In the rows, 128 means zero.
The rows below fall into families. The same turns and mirrors carry the whole set onto itself and the rows of a family onto each other. For each named row, which other rows are in its family? Write them in the order they are listed.
These 30 rows form 5 families of 6 rows each.
K141: [167 123  97 138 154 138 125 126 150 134 150 124 137  98 135 100 118 124
 102 133 151 133 112  99 144 113]
K302: [166 112  97 151 150 140 141 138 146 130 126 114 130  89 130  95 124 129
 109 139 157 121 116 111 149 107]
K239: [125 109 122 124 147 129 141 133 111 148 118 125  92  82  95  95 114 126
 119 117 142 120 143 139 122 156]
K148: [153 146 125 131 145  92 129 108 112 114 118 126 148 132 147 129 119 125
 149 146 111 134 162 139 162 136]
K652: [112 138 168 130 139 108 130 134 131 103 114 141 129 139 124  98  94 159
 132 119 115 124 141 161 142 135]
K50: [116 138 123  98 129  98 121 140 127 166 142 122 139 148 120 151 149 114
 132 129 137 135 128 129  82 127]
K444: [101 133 123 111 115 115 113 132 121 169 142 110 137 139 116 161 158 114
 136 130 130 140 131 127 111 145]
K751: [110 120 130 105 132  97 114 147 129 162 140 107 140 126 132 135 165 112
 138 123 130 140 128 117  90 149]
K374: [117 135 117 131 126 125 129 178 173 130 137 125 145 126 126 143 159 153
 117 120 109 136 104 145 112 123]
K24: [146 148 144 114 147  95 116 118 120 120 103 121 158 133 164 124 126 128
 157 139 131 131 152 125 162 133]
K88: [134 106 118 136 151 129 145 139 115 146 113 114  98  99 105  86 121 112
 117 116 153 125 141 123 112 133]
K199: [ 95 138 131 111 122 105 138 127 112 147 138 111 133 128 126 152 172 108
 130 149 142 145 119 123 109 146]
K923: [114 131 166 121 129 137 127 135 117 116  93 151 129 136 125 119 101 173
  98 130 119 140 142 143 138 139]
K46: [114 144 120 108 135  95 125 157 137 160 131 106 143 129 122 152 163 108
 143 122 123 145 128 129  97 128]
K523: [118 137 173 132 137 131 140 140 128 110 128 141 125 140 129 112  99 180
 123 122 120 114 142 164 129 140]
K809: [148 141 143 132 133 109 115 104 113 131 123 122 154 142 158 120 118 131
 141 154 119 139 150 121 174 145]
K707: [132 115 122 139 124 153 138 128 115 154 108 122  76 100  93 108 130 125
 128 128 150 127 146 128 117 148]
K688: [115 141 177 132 123 137 130 119 122 110 114 141 114 140 125 103 110 175
 115 126 118 122 135 137 142 134]
K665: [145 151 149 130 145  88 123 113 125 111 127 115 156 139 162 121 108 131
 146 138 122 134 147 139 164 122]
K170: [109 146 153 116 135 129 125 125 128  97 122 147 128 144 128  94  94 171
 118 112 127 124 131 148 133 121]
K197: [135 103 115 138 132 131 152 137 116 141 109 138  84  97  97  88 128 115
 134 123 128 134 139 130 119 131]
K552: [106 143 123 142 112 143 129 154 175 125 128 139 140 125 125 147 178 149
 111 120 105 131 106 129 138 134]
K961: [145 147 135 133 125 121 116 109  96 128 119 119 154 126 175 134 122 140
 140 142 126 146 154 125 154 124]
K4: [164 135  99 142 137 163 126 123 152 145 127 127 134  99 141 105 136 121
  98 140 161 126 120  99 155 131]
K389: [123 136 110 145 132 126 132 157 174 113 115 146 144 125 130 133 175 154
 126 139 102 141 103 145 119 131]
K588: [122 115 132 124 143 148 146 125 128 157 115 132  67 103 117 108 126 111
 112 115 144 139 149 134 128 149]
K685: [127 124 131 137 114 132 145 168 178 126 139 134 149 114 120 141 165 154
 119 137 110 130 100 128 121 113]
K834: [112 118 120 146  99 130 135 161 163 120 135 141 142 137 134 135 170 154
  99 140 128 125 102 137 133 138]
K180: [171 123 105 132 137 150 143 132 154 121 137 115 133  92 147 105 127 120
 118 123 152 113 121 105 163 109]
K120: [158 125 101 139 127 146 121 126 155 154 130 134 115  93 149 117 127 129
 115 137 157 127 112 121 175 117]

Same family as K751: K239, K24, K523, K685, K180
Same family as K389: K141, K148, K50, K170, K197
Same family as K199: K923, K961, K588, K834, K120

